In the rows, zero is written as 128.
Which row each row swaps with, under one turn or mirror:
donu: [135 140 131 122  93 166 143 143 105 142 163 114 141 107  98 149 109 131
 117 105 125 135 123 100 143]
lumo: [133 128 144 122  87 147 139 122 139 140 129 113 130 122 117 134 157  82
 115 126 101 136 120 101 103]
tige: [153 149 156 135 132 113 127 152 128 141 151 119 107 167 130 132 115 165
  99 154 134 113 125 127 120]
Lipaz: [145 131 150  92 127 123 144 127 154  94 129 139 119 122 128 147 120 118
 166 125 100 138 129 142 159]
niz: [142 144 146  96 116 115 147 155 114 130 118 117 106 129 121 157 102 143
 135  99 131 115  96 122 136]
muned: [146 121 142 132 154 117 131 157 160 120 139 151 134 116 126 104 112 138
 135 166 119 163 115  93 130]
teg: [108 136 105 123  93 181 135 137 105 134 149 130 164 122 123 139 122 114
 134 128 116 146 145 105 141]
bel: [165 137 123  90 115 120 121 164 122 152 131 129 125 111 156 128 139 127
 158 118 162 129 125  99 133]
Sulo: [131 155 146 141 126 150 120 105 144 149 119 117 106 150 154 119 141 163
 162 148 147 130 161 126 146]
kar: [140 126  98 111 150 130 151 141 159 105 120 157 123 122 122 119  99 101
 120 135 142 121 131 135 114]
siz: [163 123 122 134 109 143 116 138 149 101 124 123 113 115 124 133 118 160
 180 137 113 109 115 137 126]
bago: [142 130 150 116 120 155 141 117 152  92 130 141 114 125 156 123 118 111
 173 114 107 123 121 150 131]
Gise: [147 142  93 110 109 121 110 146 109 134 126 145 142 165 163 142 138 129
 149 123 136 128 155 142 131]
gire: [121 112 130 133 146 125 154 130 129 139 148 134 123 144 126 134 134 147
  90 142 122 118 102 143  90]
viti: [130 140 157 111  96 158 150 120 136 153 121 113 120 127 121 142 156  92
 116 123 112 138 125  97 104]
Tulad: [152 161 163 140 127 134 123 159 107 133 150 106 110 158 132 117 109 171
 117 145 124 124 144 113 134]
dipi: [113 140 157 138  98 114 104 116 132 116 116 116 145 132 109 117 145 106
 158 133 100 117 100 118 108]
fab: [143 132 140 158 113 148 113  96 136 132 117 133 131 149 137 115 105 150
 152 130 154 129 149 141 169]
Malo: [117 128 123 128 132 100 131 122 164 144 153 112 160 129 116 126 133 155
  91 139 118 136 151 119 139]
suguk: [121 122 136 143 153 132 137 131 124 144 158 133 111 151 131 133 123 149
  83 138 130 122 100 129 102]
Bolu: [122 136 120 116  88 175 140 134  98 143 156 121 159 117 115 137 112 113
 121 122 109 140 131 101 142]
fasal: [144 121 110 178 133 123 145 114 131 142 132 118 162 109 127 113 138 147
 105 117 128 118 149 120 125]
Vogo: [143 151 136  83 116 124 149 154 128 125 114 118 110 126 118 151 104 130
 139  90 134 114 107 131 128]
nep: [166 135 129 102 116 116 117 155 126 161 126 133 124 110 158 127 148 133
 159 120 161 128 122  94 131]
tefed: [152 120 166 125 137 149 135 132 133 140 125 138 123 162 158 109  96 133
 158 122 158 159 137 132 156]
Magep: [105 128 133 135 107 107 113 112 143 147 156 116 153 137 161 100 119 124
 111 114 140 148 163 122 125]
kelon: [163 124 119 123 127 148 139 146 131 166 121 127 124 101 136 115 152 126
 163 123 153 127 124  82 129]
posaz: [131 138 126 125  88 174 145 144 106 146 151 119 157 122 110 147 114 133
 113 119 124 149 140  93 144]
Fofo: [ 99 112 114 136 142 124 150 118 121 140 146 149 130 138 130 125 134 128
 111 158 128 128 117 157  96]
paro: [143 124 132 127 152 119 136 149 159 123 146 162 133 109 121 102 101 122
 127 160 126 170 124 111 127]
vuriv: [135 134 137 157 117 140 114  98 144 129 121 136 134 140 142 117 110 152
 161 145 154 126 153 140 167]
vuniv: [143 141 169 126 138 105 114 159 135 122 137 140 140 120 128 104 125 152
 155 162 110 159 108  94 125]
zukof: [ 88 123 114 133 144 123 141  99 130 144 130 152 139 142 131 110 128 136
 135 139 125 128 113 146  89]
Zol: [126 124 106 134 139 132 157 131 149 113 145 118 135  95 133  86 126 126
 129 131 121 122 176 119 112]
Fifib: [133 148 156 123 116 159 148 124 145 157 108 113  89 141 145 138 165 131
 137 131 115 146 144  99 121]
Giv: [135 149 145 129 114 162 158 129 155 114 124 140 149 124 125 132 112  89
 106 124 136 150 105 106 101]
dunop: [147 131 101 101 146 121 149 137 140 105 120 144 108 129 123 125  88 112
 134 126 147 110 122 144 119]
rala: [138 137 165 135 144 107 115 157 124 127 130 135 132 126 126 102 124 157
 158 167 107 154 109  98 125]
til: [134 139 103 119  89 167 122 127 110 126 151 146 161 127 127 131 119  96
 136 134 113 141 163 111 135]
naz: [111 158 148 124 108 123 137 135 107 122 120 145 142 145 117 118 114 143
 180 142 102 165 122 147 103]
kosit: [139 138 133 103 134 100 148 136 172 123 137 123 141 127  99 142 134 150
 125 142 116 142 147 130 166]
vof: [144 135 103 119 110 103 117 134 105 148 117 149 132 156 159 147 136 154
 149 111 134 129 141 146 123]
nined: [146 156 159 155 132 131 116 149 105 137 131 111 113 162 128 112 110 167
 115 147 115 129 156 118 136]
Fev: [126 139 144 117  96 101 105 126 138 147 143 129 148 138 180 107 123 122
 131 105 150 137 157 126 126]
gofe: [125 139 134 118  98 100 107 126 142 141 153 125 144 131 169 106 118 113
 123 107 150 147 166 128 129]
pov: [142 144 129 101 133 112 149 154 130 109 118 127  98 137 131 153  84 137
 131 113 141 110 115 144 121]
vure: [119 131 144 125  85 126 114 112 135 113 126 114 146 127 106 127 143  88
 141 130 109 114 104 116 104]
molek: [150 125 105 136 133 161 130 137 128 164 114 128 129 109 129 111 158 125
 163 120 140 121 120  86 126]
voku: [106 116 116 132 139 125 142 117 125 149 152 138 127 142 136 123 124 142
  93 155 127 118 107 146  95]
Dizil: [124 143 166 132  89 109 102 123 133 109 122 124 151 128 115 117 137 115
 160 138 101 118 103 123 108]
zab: [110 126 128 134 130 149 139 114 141 124  85 138 134 135 116 121 119  88
 127 147 141 130 124  85 135]
Rolur: [131 147 130 162 134 170 133 130 100 130 112 115 126 141 122  93  97 139
 156 132 115 134 157  97 138]
faf: [124 138 119 168 134 171 143 126 113 141 104 124 135 125 115  92 118 130
 153 128 121 135 159  95 133]
viru: [147 131 147 116 117 158 137 119 158  88 133 136 112 128 144 121 109 121
 163 108 108 123 117 157 124]
folot: [143 161 155 154 127 152 131 150  92 126 123 101 120 159 123 118 102 157
 145 128 121 123 153 111 144]
galab: [131 169 155 112 100 139 130 146 110 113 137 145 150 158 118 121 116 141
 169 142 104 161 125 137 107]
riba: [106 127 124 135 122 102 131 117 165 155 152 111 163 134 124 111 130 145
  93 131 130 145 145 118 130]
Gozi: [141 147 154 106  98 135 152 157 110 143 135 105 123 122 116 151 105 147
 141  89 111 126 110 104 144]

til pairs with zukof
Fifib pairs with kosit
nep pairs with vuniv
gofe pairs with dipi
Magep pairs with vure
pov pairs with folot
viti pairs with Malo
Fofo pairs with teg

